In the data rows, 128 means zero.
Here are some numbered points:
[128 175  76 120 185 183 210 133 160 122 134 116  38 130 176  41  73 126
 195 119 101  72 209 173  98 126 138 151 173 156 126 109] 0
[128 170 145 121 108 186 139 131 168  92 195 116 191 106 157 188 124 102
 109 115  97 103 177 128 102 134 139 110  80 158 171 164] 1
[131  66 151 121  60  61  83 127 125 139 173 114 177 144 104 130 131  47
 110 145 101 113  56  97  95 133 108 112  75 124 190 105] 2
[124 173 105 124 105 162  85 132 175  93 188 137 185  86 153 181  99  81
 111 116 133  94 141 175  93 131 141  85  78 170 166 109] 3
[131 172 126 116 120 174 114 129 105 118 172 156 180 129 106 176 137 111
 106 122 102 105 158 126  98 130 142 143 111 115 172 174] 4
[130 183  74 154 152 160 176 131 160 182  94 115  68 138 162  43  68 156
 161 119 100 117 159 194  97 130 139 182 131 152  92 115] 5
[128 137  72 120 194 179 221 127 100 166 127 139  71 116 193  42  73 154
 187 115  99  78 195 164  96 126 116 169 168 139 114 108] 6
[127 126 143 121 187  94  83 130 135 139  73 146  35  89 118  90 196 172
 140 167 105 129 124 101 129 133 137 139 130 122  96 108] 7
[129 115 126 127 143 149 114 131 106 122  71 131 111 124 108 118 100 160
 112 122 162 154  58 130 163 124 140 177 164 127 115 111] 8
[123 197 108 120 208 185 228 133 152 174 122  86  41 111 206  89  70 168
 181 112 108 139 188 199  99 128 113 179 185 157  98 110] 9
[126 151 111 120 150 140  85 130 102 121  37 134  72 133 102 131  69 110
 109 119 187 169 143 182 192 130 114 145 172 142  66 108] 10
[125  71  77 124  58  60 166 131  76 171 148 128 153  91 132  40  71 148
 163 163 101  82  61 106 101 131 107 135 132  51 158 108] 11
[129 135 113 122 150  59 152 134  75  88  48 135 119 154  54 109 152 150
 112 115 198 150  65 167 148 122 142  80 150 115  64 111] 12
[124  67 132 185 106  58 149 124  77 174 144 159 161 111 136 127 100 132
 141 177 104 101  88  95  93 128 141 168 109  80 142 107] 13
[130 136 163 122  86 151 115 133 153  93 172  79 168 111 127 159 119 112
 108 117  99 145 147 102 101 126 108 114 108 154 161 154] 14
[129 132 175 122  90 161 165 127 128  93 176 153 180 124 124 178 138 120
 112 120 101 146 172 101 102 126 110  84  80 151 133 170] 15
[128  68 170 119 151  61 133 126 111 167 138 111 136 149 127 122 185 155
 112 150  99  68  58 102 100 121 107 113  77  82 102 106] 16
[134  70 204 152 138  59 115 129  79 167 151 116 155 176 120 133 196 147
 113 149  97  78  62 101 125 129 117 125 132  49 132 113] 17
[126 131 140 181 177 108 114 128 106 144  78 141 101 121 112 137 187 173
 138 171 148 176  91 103 130 128 109 168 124 122 115 147] 18
[126 138 150 119  57 142 134 130 184  91 167 116 173  56 165 162  74 126
 111 116 109 125 111 133  98 125 116 136  79 164 138 109] 19
[130 133 106 126  92 109 110 126 124 155 170 163 173 149 106 176 147  47
 108 119 134 125 126 130  98 131 109  81  79 112  99 186] 20
New points follow, each followed by the numbers of its three nearest points above, nearest first.
[128 124 138 149 119 170  83 127 131 121  45 111  78 166 114  74  74 143
 110 114 212 172 166 164 173 131 138 183 156 146  62 109] 10 8 5
[125 141 172 119 104 159 131 130 103  87 180 167 190 106 116 192 126  81
 111 115  97 133 153 102 102 127 112 113  81 137 136 112] 15 4 14
[127 132 140 121  57 185 117 126 124  90 130 182 165 110 105 147 102 103
 107 116 129 115 200 101 100 123 107 111  74 130 164 138] 15 4 14
[127 123 114 151 179  91  85 121 109 129 106 119  97 123  86 137 189 157
 173 117 138 159  92 100 195 125 113 113 190  48  97 142] 18 7 8
[128 128 130 123 118 116 133 130 150  85 110 115 129 141 127 157 105 122
 108 111 180 190  60 150 161 129 144 115 143 150 146 110] 8 12 14
[129 149 106 142 170 124  83 124 155 189 119 116 124 125 168 127 190 179
 138 112 150 158  89 128 133 121 109 112 130 129 149 109] 18 7 8
[131 101 213 122 166 110 197 126 106 218  96 116 121 190 158  96 102 124
 104 115  98 209 140  95 160 131 189 134 139 186 111 111] 8 18 7
[122 156 127 118 150 153 138 127 125 123 130 134 141 150 104  77  69 152
 106 116 200 152 173 169 164 129 142 145 178 155 163 115] 8 10 4
[123 106 142 150 157  62 112 129 110 155  73 148 105 127 127 106 169 153
 110 164 135 144  90 137 150 126 140 151 129 132  96 160] 18 7 8
[126 134 126 122 173  92 131 125 152 139  69  81  72 107 138  88 177 157
 141 115 151 144 132 103 161 122 161  80 156 120 105 113] 7 18 8
